In the rows, zero is written as 128.
Each path below is one point turned by a fixed rotation once a step. After each direction that follows a path, write how fast that rotation turns it, in deg/step (0 if it stays still).
Each turn is a multiple of 5 degrees from 10 to 175, or 0.
Each row of a path follows its step; steps can be skipped.

step 0: [129 133 118 136 120 118 110 125 122 104 123 131 128 128 117 131 134 136
 138 123 122 119 132 129 133 124 134 128 127 138 132 131 130 126 119 116
 134 124 123 134 119 120 127 129 125 136]
step 1: [129 135 136 132 131 116 117 138 115 124 109 134 138 136 119 137 128 126
 115 131 119 137 124 129 131 137 120 126 130 133 140 127 131 130 140 136
 125 130 137 126 122 123 134 116 122 122]
step 2: [134 136 122 135 125 140 138 140 124 121 119 125 138 137 133 137 142 127
 141 135 123 131 125 132 130 138 129 133 131 116 120 112 132 147 135 124
 134 126 131 130 131 131 123 124 124 132]
step 4: [120 141 129 139 135 123 128 126 123 129 131 136 134 124 123 130 122 139
 130 125 129 125 123 120 134 130 133 142 134 112 146 127 134 130 117 133
 129 125 124 136 122 137 138 137 147 133]
step 5: [124 143 128 134 123 125 134 117 126 126 116 135 118 133 117 128 129 134
 121 130 121 133 129 135 138 121 135 128 125 141 126 123 137 124 129 120
 110 119 133 146 137 136 130 125 127 138]
step 6: [128 120 123 138 125 119 122 127 115 125 122 121 134 129 138 117 135 124
 139 136 129 125 114 122 137 142 129 129 139 140 127 129 133 124 129 137
 124 124 138 134 136 122 134 112 131 139]
step 7: [133 140 135 122 137 115 138 137 134 129 110 109 135 124 139 123 123 129
 137 123 115 136 132 127 130 132 123 143 126 124 120 134 132 136 125 125
 125 138 128 128 127 130 130 118 126 129]
step 8: [130 129 132 127 123 130 119 137 133 131 125 115 139 116 116 129 126 128
 134 127 134 118 141 148 138 131 137 130 132 127 122 115 131 131 120 126
 131 128 131 128 130 136 125 126 149 126]
step 9: [126 118 121 125 132 126 126 130 125 125 116 120 117 129 117 133 120 138
 119 122 116 128 119 126 131 122 132 122 128 127 130 120 139 125 125 127
 128 125 126 116 112 129 138 131 145 148]
step 10: [121 122 117 123 126 132 140 125 133 141 117 129 138 133 119 129 129 119
 119 133 113 118 125 124 134 133 127 131 143 126 141 122 126 132 126 127
 111 120 136 139 123 130 138 125 125 123]
step 11: [133 114 128 130 125 133 130 123 128 124 130 119 133 125 118 111 142 125
 129 126 117 140 115 127 128 124 130 135 138 124 115 127 133 134 133 130
 118 141 127 141 136 135 118 130 126 138]
Directions:
[127 127 123 126 128 129 126 129 128 132 125 125 130 131 127 134 127 129
 130 123 127 129 132 129 123 128 128 125 129 126 129 124 133 130 130 129
 132 129 130 126 128 127 127 127 129 126] => 55
[127 131 126 126 130 125 131 131 125 130 125 126 129 128 126 130 127 126
 122 131 128 126 133 129 125 126 127 130 126 131 126 127 125 122 128 128
 124 127 127 129 130 125 126 128 127 126] => 160
[128 128 132 129 125 129 128 128 127 130 130 130 130 128 130 125 130 132
 127 128 125 130 132 129 128 125 125 129 126 129 127 122 126 129 128 130
 128 125 132 130 127 134 121 128 129 128] => 120

step 0: [127 127 135 118 125 126 131 129 137 127 135 131 141 120 134 136 139 143
 141 124 120 132 126 106 119 121 132 142 121 116 125 137 146 134 132 145
 130 142 129 133 124 136 120 128 125 121]
step 1: [119 110 126 129 123 135 123 133 141 117 124 131 143 121 125 122 140 136
 137 138 122 121 118 123 119 118 125 144 122 126 130 141 127 130 149 122
 120 130 128 122 135 123 141 137 134 120]
step 2: [135 126 133 128 132 134 128 115 141 118 122 146 127 127 133 123 133 137
 137 155 119 120 123 127 133 127 141 129 128 136 110 138 131 139 139 122
 124 128 122 116 122 131 123 129 134 138]
step 3: [122 130 120 121 129 121 118 125 124 123 138 135 137 119 119 125 132 147
 122 125 124 112 128 124 135 124 144 129 116 128 114 150 127 136 117 117
 138 130 125 119 128 121 112 129 136 128]
step 4: [127 122 141  99 135 119 128 125 135 109 123 130 144 124 128 132 131 136
 130 113 122 111 123 121 129 139 128 132 124 132 127 120 132 131 127 116
 125 128 126 129 124 123 117 141 131 122]
step 5: [139 136 135 114 113 122 136 119 131 117 132 139 148 125 135 129 127 130
 132 134 125 116 118 117 124 133 131 135 137 112 132 138 124 124 136 135
 130 138 124 126 115 112 132 126 129 116]
step 6: [117 121 130 132 120 106 132 120 126 123 134 133 139 140 140 123 136 137
 133 131 118 133 132 120 111 124 133 133 131 123 125 141 138 143 139 116
 120 135 133 112 122 122 133 132 127 123]
step 7: [120 114 132 131 132 128 117 130 134 120 130 142 138 130 136 132 116 134
 117 137 127 127 129 115 120 132 145 143 131 146 124 134 118 127 145 118
 136 121 133 115 122 120 124 134 127 133]
step 8: [140 125 120 115 137 131 123 115 136 118 120 132 125 136 142 137 123 143
 129 124 121 123 129 125 121 139 146 143 122 129 132 144 130 140 121 129
 142 126 124 120 130 123 117 115 132 131]
step 9: [130 117 133 122 124 131 121 133 126 121 132 122 153 122 129 126 124 138
 137 117 122 114 127 128 121 137 127 133 131 126 143 145 135 135 119 129
 115 123 122 123 130 111 110 127 129 139]
step 11: [134 140 130 130 117 116 119 118 134 124 132 145 141 126 125 130 124 126
 131 138 121 136 129 110 117 119 142 136 118 117 133 133 133 131 116 131
 128 126 137 107 126 124 129 137 117 134]
Directions:
[130 131 127 128 125 132 129 122 132 126 126 133 130 131 129 127 127 126
 129 129 128 129 132 130 130 128 130 128 131 123 125 128 128 128 123 128
 128 128 127 129 130 126 131 123 128 130] => 120
[125 130 124 124 126 126 128 126 129 124 128 128 131 127 128 124 130 130
 128 130 128 126 129 131 129 126 126 127 125 128 121 126 126 128 132 126
 129 127 127 134 122 129 127 127 130 126] => 25
[130 128 132 130 127 127 125 127 128 131 126 125 128 130 130 126 131 125
 128 131 129 130 125 127 128 126 129 133 125 127 124 131 128 127 131 124
 127 127 135 127 128 129 132 126 126 130] => 70

step 0: [124 135 143 134 111 131 125 133 124 117 127 112 120 130 124 128 121 132
 145 131 138 126 125 131 128 136 135 128 141 129 134 134 129 132 133 123
 112 124 112 142 133 127 125 123 121 124]
step 1: [115 130 121 113 127 146 139 131 129 132 143 115 123 136 142 132 124 131
 122 118 128 117 122 121 120 128 129 121 130 132 125 122 131 127 125 129
 119 139 117 118 131 120 117 130 127 126]
step 2: [141 126 112 120 132 133 122 123 136 130 132 133 126 127 134 132 130 134
 131 120 133 135 137 127 114 130 126 129 117 123 125 123 134 122 125 107
 138 140 140 138 120 115 126 138 125 131]
step 3: [134 129 135 134 143 136 126 113 111 112 121 133 118 133 127 126 128 134
 132 131 137 125 128 140 130 116 138 132 122 118 123 136 134 125 135 119
 132 120 130 140 132 138 138 135 128 134]
step 4: [127 136 140 125 124 116 131 130 125 125 128 122 126 138 130 115 133 129
 122 117 112 125 132 123 143 119 140 115 131 119 129 138 126 136 127 115
 126 127 112 119 140 137 125 128 123 132]
step 5: [124 137 136 106 134 122 116 135 143 132 130 127 141 127 127 123 127 124
 136 115 134 120 131 122 125 132 124 137 125 137 115 131 124 125 127 120
 128 133 135 110 136 126 122 120 133 124]
step 6: [138 121 132 118 119 138 125 113 129 123 135 138 130 120 119 132 130 128
 127 131 124 124 132 129 119 127 137 155 125 120 118 126 128 136 118 138
 127 128 140 137 125 126 119 120 135 130]
step 7: [136 114 130 144 124 130 135 110 121 130 130 122 125 127 128 133 133 114
 140 130 128 117 132 125 130 124 122 123 139 125 128 132 142 142 126 125
 131 126 123 135 129 132 130 114 111 134]
step 9: [130 127 129 106 120 139 121 139 141 126 120 127 119 121 137 125 121 130
 126 114 137 141 128 138 124 130 118 128 121 124 125 125 128 123 129 128
 114 130 122 143 126 131 114 126 134 128]
step 10: [123 129 121 137 126 141 126 119 130 116 127 129 119 134 129 146 116 127
 135 112 125 124 130 131 125 106 131 133 116 121 120 120 125 135 134 133
 136 136 125 132 123 123 127 132 122 119]
step 11: [129 132 122 142 132 119 127 131 121 116 138 123 127 139 124 120 129 138
 140 124 130 136 125 119 124 131 140 122 137 116 113 126 141 139 121 117
 135 132 125 125 124 122 139 132 125 139]
Directions:
[128 132 130 126 127 132 126 133 129 129 126 122 125 125 131 125 131 127
 129 125 123 128 124 124 128 129 130 127 128 131 130 132 129 128 130 130
 128 125 131 128 129 128 129 128 129 127] => 90
[127 127 130 127 127 127 131 127 129 130 134 124 126 126 126 131 127 128
 130 129 125 128 122 128 125 128 128 128 125 129 125 122 128 128 125 126
 133 131 130 131 130 130 131 127 131 128] => 80
[127 122 125 128 123 128 136 129 130 126 126 126 129 126 129 129 127 129
 128 128 133 125 127 127 127 129 128 127 131 130 131 129 126 130 129 128
 128 126 131 131 129 127 123 124 129 126] => 45
[129 128 129 130 130 124 125 131 131 125 128 133 123 128 127 130 129 131
 126 123 129 128 125 126 131 128 130 128 127 132 124 125 125 133 129 128
 130 124 127 128 129 129 126 127 128 128] => 60
[129 123 131 128 129 125 128 128 126 124 130 130 127 131 129 129 128 126
 131 129 127 131 126 126 129 132 128 130 126 126 134 129 135 128 131 129
 133 127 126 126 130 129 126 130 128 127] => 90
[124 128 128 127 128 124 129 128 128 129 128 127 123 125 128 134 126 126
 129 127 126 127 129 131 128 123 131 131 134 129 132 131 129 130 129 128
 127 128 126 126 125 129 128 131 128 134] => 110

step 1: [124 124 131 129 126 127 145 134 124 129 129 107 127 134 132 142 129 134
 114 139 134 108 133 128 138 130 128 128 128 120 135 129 135 118 138 127
 131 133 134 133 124 134 127 120 143 123]
step 2: [122 118 122 111 124 131 124 138 130 132 121 115 127 138 138 136 125 136
 125 137 133 121 124 133 133 129 122 141 141 132 121 121 134 128 129 120
 131 119 132 136 125 116 145 120 134 134]
step 3: [114 136 118 135 134 141 121 129 142 126 134 126 132 130 132 131 126 139
 121 145 123 128 128 129 140 132 126 150 136 120 126 111 124 123 131 123
 125 128 135 129 124 131 132 134 130 124]
step 4: [126 133 116 126 134 129 127 141 121 119 131 127 128 142 118 141 136 132
 141 129 131 114 139 120 132 136 130 145 134 121 125 123 124 118 127 136
 118 142 127 134 126 134 136 124 125 124]
step 5: [130 130 123 128 131 123 122 147 133 124 123 118 131 136 127 128 141 127
 125 137 143 110 129 120 132 140 106 133 128 131 135 124 136 126 139 127
 135 130 117 128 124 128 122 135 134 128]
step 6: [134 121 115 120 133 124 119 129 123 125 121 115 140 129 135 136 136 135
 114 126 134 126 128 129 137 140 135 133 139 130 138 117 127 113 138 129
 137 115 132 136 116 129 125 128 129 123]
step 7: [122 117 116 131 146 136 133 140 129 121 136 114 129 130 139 136 134 144
 123 123 126 131 123 120 141 118 125 140 133 130 129 129 129 120 127 121
 129 131 131 126 129 128 128 116 141 122]
step 8: [126 113 128 121 141 128 122 131 133 127 125 118 131 129 122 146 129 141
 133 141 125 126 131 116 131 129 114 145 133 128 123 122 127 125 123 129
 116 119 122 132 129 136 132 129 121 141]
step 9: [127 141 124 129 132 123 131 132 135 123 126 112 148 129 120 131 133 127
 124 135 124 120 130 123 132 134 129 147 133 129 135 119 140 121 131 122
 109 135 125 123 120 126 119 131 123 133]
step 10: [126 137 124 129 136 128 132 140 125 132 125 115 137 131 128 146 127 132
 124 122 134 114 130 122 123 143 125 130 129 121 139 123 123 127 125 137
 124 126 123 129 108 120 131 111 137 124]
step 11: [135 125 122 120 127 132 121 135 141 136 125 113 129 136 127 132 130 146
 121 137 133 120 117 129 128 121 120 129 138 125 132 129 131 114 131 130
 125 121 112 128 125 124 130 127 143 113]
Directions:
[126 133 128 127 126 129 128 129 129 129 125 127 130 127 126 127 127 125
 135 131 124 131 127 127 130 132 128 132 128 125 128 125 127 130 126 129
 129 133 123 125 126 129 130 126 127 129] => 65
[129 124 127 129 128 127 131 128 125 128 128 125 130 124 129 132 129 127
 130 129 123 132 127 125 128 125 127 128 124 135 128 128 129 127 126 128
 129 128 128 131 124 129 121 128 127 130] => 40
[128 124 129 128 126 125 130 128 126 124 127 125 130 125 130 129 126 133
 127 129 128 131 124 128 131 129 131 127 130 125 129 132 129 128 129 127
 135 128 127 127 134 129 129 129 129 131] => 65

step 0: [123 121 125 141 116 128 145 153 130 134 125 116 144 120 124 127 138 124
 123 127 124 129 130 118 127 140 124 147 127 142 140 119 115 124 132 134
 131 129 126 117 132 133 124 130 121 116]
step 1: [127 112 120 118 134 147 152 141 124 130 136 127 130 137 133 125 133 136
 121 122 145 126 133 122 138 126 118 138 128 127 126 115 119 131 127 128
 126 132 132 136 118 137 116 110 134 131]
step 2: [127 124 108 136 122 130 145 120 131 136 129 128 130 140 116 123 129 124
 135 119 137 119 125 122 147 133 123 129 110 141 133 114 126 131 139 131
 129 125 145 110 135 131 127 129 124 118]
step 3: [125 123 110 116 128 127 124 133 121 126 127 121 127 132 128 121 109 140
 127 136 141 135 124 123 143 118 133 144 112 122 124 123 116 124 120 115
 127 133 148 129 129 121 131 111 123 125]
step 4: [144 132 121 137 125 129 127 130 129 127 130 133 127 133 128 127 112 121
 129 137 134 120 120 126 115 135 119 137  99 139 137 111 119 124 115 132
 122 123 128 112 128 126 142 124 118 132]
step 5: [139 123 138 116 121 127 127 144 115 134 129 120 125 137 119 119 114 134
 114 133 139 136 117 124 120 120 124 148 130 124 120 113 133 135 118 121
 123 117 131 121 131 135 139 130 139 116]
step 6: [137 112 128 129 126 140 135 130 128 137 115 127 126 139 118 129 117 122
 120 126 124 125 136 132 123 148 123 140 119 137 128 117 117 117 138 127
 114 121 120 135 139 128 147 138 138 131]
step 7: [122 105 129 124 129 127 132 142 135 134 107 113 129 135 136 132 113 131
 124 133 134 136 132 127 137 141 119 145 132 133 113 128 138 142 132 128
 127 127 126 112 122 127 124 126 133 122]
step 8: [120 123 132 139 125 146 141 142 143 131 132 116 128 116 125 138 119 121
 133 136 131 135 140 124 134 131 119 138 111 131 133 119 119 114 141 136
 118 135 124 126 132 133 125 121 132 113]
step 10: [117 133 116 126 123 129 133 118 139 129 144 118 121 143 118 129 117 125
 132 111 129 125 136 115 137 126 130 135 116 135 134 113 125 123 117 129
 115 137 131 123 141 127 135 131 129 108]
step 11: [132 132 114 123 143 118 129 145 121 128 128 120 127 126 125 125 125 135
 123 128 127 133 131 128 142 133 139 145 114 138 118 116 124 139 109 119
 129 136 127 127 143 120 142 115 123 137]
Directions:
[130 128 127 131 129 127 132 130 129 131 125 130 125 129 128 131 128 129
 129 129 131 127 130 125 132 130 130 123 127 124 128 131 129 125 131 128
 125 129 132 127 124 129 122 126 129 126] => 55
[131 129 131 127 125 130 123 127 130 127 125 123 127 129 128 128 133 130
 125 132 129 129 129 127 130 131 128 126 126 130 129 124 125 130 125 131
 130 131 132 129 127 126 127 129 133 128] => 0

step 1: [134 122 127 128 124 127 118 110 120 126 128 133 120 115 117 124 114 121
 119 134 126 122 113 131 133 124 133 141 142 128 109 126 114 130 123 122
 140 123 125 129 130 122 121 126 131 140]
step 2: [122 126 153 133 132 117 128 117 123 139 124 142 133 134 120 118 124 119
 130 127 130 133 135 129 124 132 115 131 132 118 114 141 134 128 140 123
 132 115 130 123 128 126 141 128 120 131]
step 3: [122 127 122 125 126 115 132 129 135 120 139 140 130 116 102 118 127 125
 131 133 128 131 132 125 128 115 131 133 117 132 117 136 112 124 130 145
 127 126 125 130 128 130 140 129 133 138]
step 4: [131 140 131 126 137 109 125 124 139 121 125 134 130 119 133 124 111 120
 113 131 117 130 138 132 144 130 119 127 120 123 114 119 133 124 126 133
 133 124 127 118 119 131 125 124 117 121]
step 5: [132 115 132 128 135 127 131 140 130 125 135 141 119 131 123 120 126 118
 124 128 114 144 124 136 119 135 144 117 126 125 120 123 133 125 128 143
 144 120 140 136 133 136 134 130 123 130]
step 6: [123 133 132 126 124 126 132 129 152 135 130 126 135 124 119 123 128 120
 108 118 133 122 129 119 117 140 138 132 132 121 114 113 114 134 126 134
 128 130 132 124 134 130 128 118 127 118]
step 7: [131 134 143 126 134 135 141 124 136 125 137 140 122 118 125 135 144 131
 113 123 119 123 118 135 122 132 120 126 126 125 119 121 137 108 115 122
 130 118 134 125 125 129 137 133 134 134]
step 8: [123 129 136 136 117 138 123 119 134 122 129 136 131 128 108 121 115 124
 107 120 129 138 120 129 132 127 127 124 132 134 140 124 129 142 116 128
 136 125 136 128 123 129 134 117 139 138]
step 9: [134 126 146 130 123 113 136 121 146 130 116 130 133 134 133 127 121 129
 123 140 125 138 116 120 126 120 136 144 134 119 123 122 130 125 121 119
 121 117 128 127 127 128 137 137 133 141]
step 10: [122 127 132 134 129 127 119 135 138 126 137 144 133 126 129 125 119 110
 126 120 131 123 130 130 140 120 130 119 136 137 123 136 125 123 121 123
 124 112 121 138 138 122 148 137 140 128]
step 11: [128 121 128 132 129 119 109 140 128 126 128 134 137 122 125 131 122 117
 123 134 127 133 131 119 128 133 123 147 118 127 130 121 115 118 111 121
 135 120 126 120 125 131 135 118 116 141]
Directions:
[130 132 128 128 133 130 126 123 126 125 130 132 130 124 133 130 130 128
 127 130 130 129 128 131 131 131 128 129 130 131 126 126 131 128 127 130
 128 126 124 130 133 127 127 126 130 127] => 120
[125 126 129 126 124 128 126 128 129 126 123 129 129 127 129 128 125 128
 124 128 129 122 135 127 128 131 129 134 125 128 128 128 132 132 126 127
 130 128 127 128 129 125 125 126 126 127] => 155
[129 128 130 127 131 129 123 132 130 131 133 128 125 126 125 129 130 130
 129 130 132 124 126 128 126 131 130 128 130 128 127 127 127 128 129 122
 131 127 131 131 128 128 124 126 124 127] => 65
[132 132 132 129 127 128 127 127 131 127 126 126 129 128 134 130 129 128
 127 130 129 129 126 128 125 127 126 129 127 123 124 129 126 126 129 128
 130 127 124 124 121 126 127 130 126 126] => 145

step 0: [127 144 126 130 120 135 126 119 128 122 117 136 143 122 150 128 125 139
 129 119 140 130 146 119 144 119 133 128 148 128 128 132 132 134 122 121
 116 133 128 134 124 123 130 128 123 128]
step 1: [129 114 119 133 129 135 115 126 134 138 135 133 123 132 120 140 138 140
 144 130 140 130 149 128 118 122 136 123 139 121 122 134 117 129 128 114
 127 124 117 129 123 141 128 124 135 118]
step 2: [128 127 106 123 142 126 138 124 115 139 149 130 132 125 126 125 137 129
 130 142 120 126 124 140 127 130 126 135 134 134 122 126 119 124 155 121
 122 122 127 131 125 119 132 131 129 132]
step 3: [131 132 119 119 139 126 138 126 133 117 136 123 131 125 132 135 125 115
 131 108 130 132 127 128 128 126 124 121 132 138 137 112 142 127 130 130
 144 100 132 131 124 117 135 138 133 126]
step 4: [125 145 137 131 115 121 124 120 131 128 128 138 132 113 129 130 133 126
 131 126 132 136 126 129 133 137 151 117 129 135 122 124 131 125 113 124
 141 131 127 128 126 122 140 120 151 138]
step 5: [116 132 130 136 114 134 126 121 123 119 139 130 117 122 116 110 130 137
 122 127 132 132 137 116 122 131 128 124 128 139 123 127 101 139 124 125
 134 131 119 133 126 122 121 121 125 112]
step 6: [121 112 131 116 123 135 126 130 124 133 132 125 124 131 120 135 131 137
 122 120 118 128 122 122 123 113 117 129 130 126 129 138 120 119 139 137
 120 129 114 130 114 101 141 124 128 131]
step 8: [131 129 127 116 130 129 130 121 127 111 126 135 136 121 131 120 136 118
 123 127 128 127 123 141 113 126 141 110 132 119 134 141 127 126 114 113
 132 134 149 126 114 131 120 131 127 127]
step 9: [125 142 140 125 134 124 146 117 124 144 143 124 135 132 110 127 138 133
 138 115 136 126 124 113 118 128 127 123 121 128 123 143 120 131 122 130
 132 136 136 120 131 138 127 129 124 126]
step 10: [115 138 122 116 126 131 133 123 119 130 122 132 130 124 126 142 134 140
 118 120 131 109 118 114 137 139 118 133 125 124 125 118 139 128 138 124
 119 138 119 124 123 123 132 125 126 106]
step 11: [126 128 122 137 121 142 125 126 139 130 128 117 118 128 133 137 123 126
 128 123 122 138 114 129 126 127 129 102 136 112 125 120 142 119 137 133
 121 128 115 141 123 140 120 129 136 117]
Directions:
[129 126 128 127 130 125 132 129 123 127 131 131 130 132 125 128 127 132
 125 126 130 128 131 128 129 128 128 127 124 128 128 126 129 124 133 132
 130 129 125 125 128 125 126 128 122 130] => 100
[127 132 125 132 126 124 126 125 126 131 130 130 130 130 131 132 132 128
 130 127 123 130 128 127 124 130 128 128 128 127 130 123 131 127 130 126
 128 124 127 130 131 127 125 128 129 126] => 40
